One vector is turned by the same rotation once a tick. Each row is the vector after some number of ticks, and that number follows the row.
The counts run from 0 to 277.
[  3.7  26.3  -4.7  34.7 -13.4  -9.3 -21.7  -5.0  -2.6 -27.4   1.3  -6.6
  18.3  -2.2 -22.5 -15.1 -36.4 -15.6  -4.8  -6.9 -14.0 -12.0  26.5 -16.8
  55.5  -4.0  -8.5 -11.6 -33.3   7.1   8.0  -5.2  37.9  -0.8  36.5 -39.7
 -43.3  15.6  14.8  11.2   8.7   9.3 -17.4  18.0   2.3 -19.7   1.0  -1.7
   1.8  -0.2 -18.1   5.9 -29.4 -24.1  33.5] : 162
[-19.3  15.3   5.8  11.6 -13.4   8.1 -18.6   2.8 -21.6 -12.4  -4.4 -10.9
  13.0   3.9   9.1 -31.7 -30.9 -17.1  -1.8  -2.4  -0.9 -16.0  17.8  -1.0
  32.0  10.7  -6.1  -0.1 -35.2  -8.9   1.8  -8.2  63.8  -5.0  49.5 -42.6
 -20.3  10.1  34.0   6.1   1.1  27.9  -4.4  12.9   1.4 -19.1  15.0  -0.7
  15.6  -5.4 -45.6   3.0 -11.2   0.9  -6.5] : 82
[-19.3  23.2   4.6  19.1  -1.7   6.0  -3.5  -6.0 -10.4 -29.1 -12.0   4.8
  36.6 -14.9 -46.1 -19.9  18.6   2.3 -20.7 -39.4   5.2 -23.6   9.6 -25.4
  18.7  36.5  32.0  15.3 -17.9  10.5  11.1  -9.9  41.5   4.8  42.0 -12.8
  -4.8   9.1   0.3  27.8  16.2  -7.5 -13.2  -4.5  23.4  -4.4   8.9  -5.6
  30.4  -4.9 -25.8  11.1 -10.3 -11.8  13.2] : 5
[-13.5 -10.3  -1.9   7.9  -8.5  13.3  -3.1   5.2 -13.6 -32.9   2.7  -9.1
  34.6   8.1 -11.8 -33.7 -25.9 -24.9  -8.1   1.7  -9.5 -12.0  26.9 -18.2
  29.6  18.4 -12.9   1.2 -12.8 -19.0   4.8 -27.3  49.4  -2.4  33.1 -48.7
  -2.8  -4.2  12.0  17.1  -3.9  22.0  -9.1  30.7   3.1   0.1   4.3 -27.7
  13.4   4.5 -30.2  -6.2 -19.8   4.4 -17.2] : 132
[ -7.5  23.1   7.1   9.9   2.2  14.5  -3.6  -4.1  -7.6 -19.1 -11.8 -19.9
  32.6 -19.5 -21.1 -22.1  10.0 -19.0  -0.8 -42.1  -3.4 -31.9  19.0 -13.9
  13.2  -7.6  30.9   6.4 -24.0  13.6   4.9 -19.2  47.5 -12.8  49.0 -29.1
 -16.8  -6.0  19.1  11.7   1.1  19.0   0.1  11.6  15.9 -13.1  17.1 -23.2
  23.8  16.2 -33.5  12.0 -10.2   2.6  -5.7] : 135
[  0.0   2.8  14.9  22.6  17.3  15.0  17.4  16.6 -11.7 -45.5  -1.0  19.2
  30.8  -0.2 -37.0 -19.2   3.9 -19.9 -20.7 -12.3   9.0 -25.0  21.5 -22.2
  32.6  32.5  30.3  20.5 -20.0   5.8  18.6  -2.5  27.2   5.0  25.9 -14.8
  -4.1  -8.9  23.0  36.3  17.0   6.5 -21.9   9.3  26.3  -1.3   1.3 -21.9
  19.8  -8.4 -34.3   5.8 -18.9 -12.6   1.9] : 188
[ -2.4  10.9   3.1  16.2   7.6 -15.7   6.7  12.5  10.7 -28.5  -4.3   3.5
  38.5   1.6 -37.2 -15.3   1.8 -22.2 -13.8 -14.8 -13.3  -6.0  23.5 -38.7
  28.4  24.6  17.0  14.8   0.4  10.9  22.7 -30.0  16.3  -6.6  26.0 -40.9
  -6.3 -11.6   4.1  24.8  17.0 -24.1  -9.2   2.8   8.9  26.3 -20.6 -23.3
  38.9  -1.7 -33.0   8.0 -20.4 -13.0   3.8] : 115
[ -9.5   9.1  -0.7  13.1   4.5   1.7  -9.8   3.1  12.0 -30.8   1.1   6.0
  33.2  11.3 -19.6 -27.2 -26.2 -11.7 -15.7  -6.2 -14.1   6.8  44.5 -24.9
  36.8  -7.2  13.3  -4.1 -39.1 -10.3  -0.4  -8.7  21.6  -6.1  22.2 -22.8
 -30.3  -8.0  17.1  17.8  16.2  27.7 -10.6  30.9  14.7   1.4 -17.9 -16.0
  11.4  10.3 -46.4 -19.8 -32.3 -27.8 -14.5] : 118
[-15.2  29.2  -1.5   8.9 -13.5   6.9 -25.3  -2.2  -2.5  -9.6 -10.8   3.7
  42.9  11.4 -40.8 -48.1 -19.8  -3.9 -18.2 -27.9  11.1   3.9  -4.9 -14.0
  32.8  32.7   9.2   2.8  -9.6  -5.4  11.5 -28.2  39.6   9.8  26.3 -28.6
  -8.0  17.8  11.3  10.9  21.2   5.3  -4.9  -5.8  19.4   0.9  31.3  10.7
  26.4   0.4 -21.9   8.2 -17.8  -2.8  -2.7] : 77
[-39.4  11.4  -4.0  28.2 -30.5   0.6 -23.4  -8.6 -13.3 -25.5   5.9   9.5
  29.0   6.2 -25.9 -15.2  -7.6  12.5 -19.0 -22.6  -5.6  -1.9  35.3 -31.8
  21.6  49.6  -1.8  -4.9 -24.1  -6.1  -6.2 -11.1  53.0   2.9  35.1 -26.8
  -2.3  17.2  -1.9  15.8  -2.7   9.2 -10.8  14.1   8.8  -4.5   3.1   0.4
  19.5  -7.5 -36.6  -9.9 -11.6   8.5   9.8] : 126
[  8.4  13.1  21.1  34.6 -11.7 -18.1  -2.0  19.3  12.4 -21.1   5.8  -7.1
  12.9   1.4  -8.5  -6.5 -12.9  -9.6  -3.9 -15.7 -14.7 -17.1  37.9  -8.7
  36.7  10.7   3.4   2.1 -33.0  16.7  14.1   1.4  26.4   1.1  52.8 -46.4
 -25.8 -10.1  23.7  30.3  -3.2  -8.9 -25.4   7.5  -5.1  -0.7 -31.7 -40.4
  22.0  -2.5 -21.0   0.8 -27.3  -6.7  19.7] : 44
[ -8.7  33.4   8.7  25.6  -6.8  -7.3 -38.3  10.7  34.5  -0.9 -11.5 -11.1
  32.9  11.3  -9.8  -6.6 -21.3 -11.0 -22.3 -33.6 -18.1   2.3   7.4 -27.2
  22.4   5.2  13.8   7.5 -16.2   9.4   2.3 -30.7  23.6 -17.6  36.2 -44.6
 -12.8  10.7  25.5 -13.3  -3.1  15.7  -0.2  -1.5  11.9   8.4   8.8   8.7
  36.8   5.0 -41.9  27.5 -19.8   2.9  -0.5] : 222
[ 21.6  23.2  22.7  19.9  -1.7  -7.3  -5.7  19.1   7.3 -17.0 -11.6   1.4
  19.9   5.2 -27.0 -40.5 -34.6 -22.3 -10.9  -3.8   1.2  -1.3   1.7  -8.0
  38.4   9.8   1.0   8.9 -27.2   1.1  26.0   1.9  19.4   2.4  40.7 -39.3
 -33.4   5.8  39.4  23.2  18.7   0.0 -21.7  -0.5  13.0  -8.7 -10.0 -23.4
  18.4   2.6 -12.3  19.4 -32.8 -17.0  10.4] : 94
[ -9.0   5.6  -2.1  29.2  -5.4  16.6  -7.8   3.8  -0.5 -39.0  18.5  14.6
  29.9   3.0 -29.1 -20.0 -23.6 -12.2 -23.6   1.8  -9.2  -8.3  37.3 -26.4
  46.2  13.2  11.7  -0.1 -26.6  -3.8  -2.5  -5.9  25.8  -0.1   7.7 -17.7
 -10.2   1.2  22.7  20.3   9.9  29.1  -8.5  25.6  12.5  -6.1   3.3  11.9
   7.2  -9.6 -54.6 -13.4 -28.3 -18.2   1.1] : 53
[-13.4  13.5  14.1  18.9  -1.2  -7.4 -11.7  18.1 -16.7 -11.2  11.5  13.3
   8.8   5.0  11.3 -18.3 -31.3 -18.6  -9.5  16.6   0.7 -24.8  10.3 -14.1
  29.2  42.5   0.0  18.7 -11.3  10.8  15.8  -9.8  26.9   2.9  47.6 -51.2
  -6.8   9.2  22.3  14.1   2.4   2.1 -19.9  -5.0  -0.1  10.5  -6.1  -3.8
  34.2 -26.4 -39.7  15.7 -12.9  -0.3  15.5] : 218
[ -2.1   9.1  19.5  10.9  -3.4  -3.3   2.0  18.2 -12.7  -8.1   5.0 -11.2
  16.7 -12.0  22.1 -30.7 -14.0 -31.5  -3.7  -4.1   1.1 -35.6  13.9   2.4
  15.4  17.5   5.5  15.9 -24.4   1.5  10.8  -7.7  40.3  -6.6  65.0 -52.3
 -12.2  -5.3  25.9  20.7  -6.8  12.4 -23.1   8.4   2.0  -5.5 -10.2 -36.7
  21.8  -6.1 -40.7   4.8 -10.5   6.5  -2.1] : 269
[-20.9  17.5   3.0  13.3 -33.6  12.0 -28.1  -6.4   6.8   4.8  -3.6 -13.4
  35.3   4.3  -9.2 -53.7 -21.5  -5.2 -10.1 -27.4   0.6   7.0  11.7  -3.7
  30.1  10.7  12.7  -1.0 -29.9 -15.0  -1.5 -30.8  39.3   0.5  38.2 -33.4
 -16.9   3.7  14.1  12.0   9.1  29.1  -5.2  10.3   2.5  -5.2   7.7  -3.2
  13.8   3.6 -42.6 -12.7 -16.9   3.2 -23.1] : 264
[ -4.8  25.2   8.6  37.3  -6.2   6.4 -22.2  -0.2  33.2  -2.1  11.7  -4.8
  32.7  -5.4 -24.4 -17.0  -5.6 -15.0 -27.1 -33.3  -8.9  -6.3  22.3 -22.2
  37.4  12.0  36.3  10.3 -18.0  20.3   5.7 -26.8  15.8  -6.7  12.2 -17.8
  -2.0 -11.3  23.5   6.1  13.0  25.2  -5.5   4.7   6.1   9.2   1.7  23.6
  23.0 -10.9 -65.2   0.7 -19.2   1.8   5.0] : 171
[-19.6  23.1   7.3  26.9 -16.5 -11.4 -19.3  10.3 -10.7  -4.3  22.5   7.0
  26.7  -4.1  27.0 -12.5 -28.1 -28.9 -15.9   7.5  -1.6 -19.7  22.1 -17.8
  20.3  29.7   9.9  15.6  -9.4   5.1   4.4 -19.0  22.4   0.9  43.1 -56.1
 -10.8   7.5  13.6   7.3  -3.9   9.7 -21.6   0.5  -5.3  10.6 -14.1  -0.6
  29.6 -20.6 -56.1   1.9 -15.9   0.1  16.8] : 219
[ -7.0  32.0   0.8   2.8  -5.5  -0.6 -23.5   5.2   8.3  -9.3 -33.0   8.5
  45.6  13.6 -42.2 -45.8 -15.2  -4.7 -26.0 -25.0  12.6  11.7 -12.4 -15.9
  24.4  23.6  21.2  10.5 -18.7  -3.8  19.9 -24.1  22.3   5.5  36.1 -30.2
 -15.4  12.9  15.0  15.1  27.2   0.3 -10.5  -7.5  22.2  -2.9  16.8   0.6
  33.6  10.1 -16.7  15.3 -16.0  -5.0  -4.2] : 143
[ -4.9  16.2  18.3  33.8 -12.5  -8.8  -5.1  12.5  25.9 -14.2  -8.2 -14.7
  26.2  -2.8 -25.3  -6.7  14.6   8.0  -9.3 -55.3 -13.9  -6.7  14.6 -17.8
  18.0  35.1  14.2  12.3 -13.4  26.0  13.7 -13.7  35.2  -4.5  50.8 -35.4
   2.0  -8.7  10.9  19.9  -9.6 -10.8 -11.0  -4.5   5.0  11.2  -8.7 -28.0
  37.0  -3.6 -29.8   4.0  -3.0  14.0  -2.8] : 245
[-10.3  12.1   4.9  34.0 -16.0  -0.7 -18.1  14.9   8.6  -1.8  25.4   8.7
  35.6  -2.1   5.2 -25.6 -35.7 -19.8 -30.5   9.3  -7.8  -4.0  27.3 -28.3
  32.2  22.0  16.1   6.9  -9.8   1.7   4.2 -20.2   9.7   1.9  19.4 -36.0
  -7.6  -7.6  15.9  13.6   3.5  17.5 -22.6  14.6   0.9  19.3 -16.5   7.1
  20.5 -17.9 -61.8 -10.8 -28.0  -4.6  14.9] : 103
[ -3.6  21.9  10.8  41.1 -24.9 -18.0 -14.0   1.0   8.9 -21.3   7.9 -11.9
  18.5  -7.2 -12.6  -1.4  -9.0  -6.0  -3.5 -31.4 -26.1 -12.7  48.5 -13.0
  36.8  11.6   2.8  -9.2 -35.5  12.2  -0.3  -8.9  32.3  -7.6  47.2 -37.5
 -25.5  -3.1   7.8  16.4 -11.8   3.4 -14.4  15.2  -9.3  -5.4 -19.0 -21.1
  10.7  -0.3 -31.3 -16.0 -20.4  -3.7  16.2] : 111
[-12.9  24.1   9.6  21.9   3.1 -25.5 -14.6  27.0  11.3 -15.4  -5.0  21.7
  17.8  15.9  -5.6 -17.7 -27.6  -8.9 -12.5   3.9   0.3  10.1  27.0 -14.0
  38.9  26.8  10.1   7.2 -27.3   4.7  11.0   1.1   6.1  -0.2  33.8 -42.4
 -24.5  -3.5  25.4  22.2  27.7  -8.8 -20.1  -2.7  14.9  21.2 -27.0 -13.5
  39.7  -6.8 -48.1   2.1 -25.4 -16.4  -1.7] : 167
[-12.3  23.4  11.9  17.2   3.0   4.5 -19.1   0.4 -10.8  -7.1  -5.3  -5.7
  13.5   1.5 -20.6 -16.0 -12.8  -8.7   0.7 -18.8   6.2 -18.6   3.3 -16.6
  29.3  23.0   5.0  12.2 -16.6  23.0  15.5 -19.3  51.9  -6.1  36.3 -46.2
  -8.3  23.4  36.6   1.0   9.6   9.8   5.3 -12.3  13.7  -8.7  29.2   8.6
  34.0 -18.1 -38.0  33.9 -10.1   3.0   7.4] : 150
[-13.0  26.6   7.3  37.5 -22.4 -11.2 -16.8   0.7  14.3 -12.7  -0.3 -19.8
  24.3  -5.7 -27.2  -1.0  10.7  10.1  -3.3 -55.9 -21.4 -11.3  36.9 -18.8
  26.7  16.3  16.0  -3.0 -27.4  20.1  -1.0 -18.9  40.3  -8.9  46.1 -35.7
 -18.5  -3.3   7.3   7.9  -6.9   0.4  -3.5   5.4  -5.0  -3.7  -3.5 -11.1
  24.3   5.2 -32.4  -0.1 -10.3   1.3  13.1] : 178
[ -4.9  34.3   5.7  29.3  -0.4 -17.1 -17.8  -2.5  -3.9 -18.4   6.6  -8.0
  20.3 -18.6 -39.3 -12.1  -3.4 -12.6  -0.6 -20.1  -1.1 -22.3  22.5 -18.6
  40.5   8.6  30.1   4.1 -11.5  31.6  20.9 -22.6  29.3  -5.3  30.7 -37.8
 -29.9   9.7   7.3  16.9  29.3 -14.6  -2.4 -12.7   3.0   3.1   7.8   6.7
  25.5 -17.2 -29.5  17.4 -18.7 -27.3  38.0] : 164
